One turn moves every row onto another: examples first, then more rows asked:
K147: [ -5.8 -36.9 -21.8 -12.3  -8.7  -7.7   7.1  37.2   0.5  -6.8  12.0  13.3
 -41.1 -24.3   3.5  18.6   0.2]
K715: [-11.5 -26.8 -23.7  -7.6   0.6  29.1  38.6 -14.4  -5.3  35.8  -4.2  -4.4
   7.8  -1.5 -26.8 -15.7  15.2]
K965: [  5.1 -16.4 -38.3 -18.2 -38.2  23.7  16.0  -8.5  24.1 -12.7   0.4 -20.6
 -21.6  -6.6 -27.2  -3.5  -0.9]
K262: [ -7.5 -17.3 -17.0 -22.6 -12.3  -6.6  -0.8  30.0   8.5  12.6  39.5  22.9
 -20.0  -5.2 -10.6 -20.8  12.1]
K75: [ -2.6 -29.0  -6.9  -7.8   4.0 -17.5  18.7  17.4  -7.3  14.0  -6.3 -25.5
 -31.7 -31.4 -15.7  -1.9  29.2]
K578: [-33.0 -49.7   7.1   4.7  -4.0   8.4   7.8  -3.6  -9.8  12.2  -5.1 -21.7
 -15.8  -2.1  -9.7 -19.1   2.1]
K540: [-14.4 -35.9 -10.8  -3.2  12.7  -5.2  -9.3  -5.1 -25.8   2.0 -11.1 -13.6
 -34.3   4.1 -33.8 -24.0  13.4]
K836: [ 10.8 -13.3 -34.4 -36.1 -21.7   9.1  11.3 -12.6  21.6 -15.6  -2.8  -6.1
 -36.6  17.3 -14.8   5.0  33.1]
K909: [ 13.7 -21.9  -5.5   8.4 -18.5  33.1  34.3 -12.2  21.6  16.5  -8.2   3.3
  -2.3   8.7 -13.2 -14.0  19.5]
K775: [-23.8 -62.6 -24.0 -37.9   4.3   1.9 -13.5  22.6 -14.8   3.7  -3.5  -6.1
 -25.5  -7.5 -19.3   6.2   2.2]
K328: [  6.4  -0.4 -13.9  -8.4 -30.4  26.0  11.2  31.2  13.1  -7.1  12.6  -1.8
 -17.4  -8.1 -18.9 -16.5  35.2]
K295: [-10.8 -16.9  -7.0 -44.5 -40.3  13.9   0.9   1.5  -0.1  -9.4  19.7  11.0
 -22.8  12.7 -29.9   1.6  -6.5]
K606: [ 11.4 -32.5 -39.5 -35.4  12.0  20.1  -5.8  -8.7  19.8  -4.3  -5.0  27.4
 -20.1 -20.7 -26.0   9.2  46.9]
K496: [-14.5 -31.8 -13.3 -26.1   6.8  31.8  16.9 -24.0   5.2 -25.6 -18.8  18.7
 -45.8  -6.4 -36.7  13.4  24.4]
K771: [-27.9  -4.6  -3.0 -20.0   5.4  10.2  -0.8 -14.4  18.6   6.3 -29.6  36.5
 -28.9 -23.5 -28.6  -9.2  16.7]
K335: [ 27.8 -39.9 -18.9 -13.2   1.5  20.8  23.8 -19.9  -9.7   9.9   6.7  11.7
  13.7 -12.8 -15.1  17.8   3.5]
K68: [-32.1 -41.1 -22.8 -32.8  19.3   9.1  -5.2 -34.4  -1.8 -10.5 -19.2   8.1
 -28.4  -3.7 -10.4   8.5  19.1]
K686: [ -0.4 -30.5  -8.7  -1.0  15.5  12.7  12.2  10.3 -10.5  -3.4  15.5  54.9
  -5.5 -12.4  -3.2   4.9   8.4]
K169: [-18.4 -29.5  -3.3   3.3   1.8  41.4  12.2  16.0  -7.9  12.8 -17.3  22.5
  11.3 -10.0 -11.6  -8.9  -8.7]
K336: [ -6.7 -24.6 -32.8 -22.3   7.9  12.5  10.9   8.0  32.3  23.9   4.0  44.4
 -20.2 -32.6  -3.8   7.6   9.2]

K68 -> K578
K606 -> K775
K75 -> K335
Where do these go?
K336 -> K147
K965 -> K496

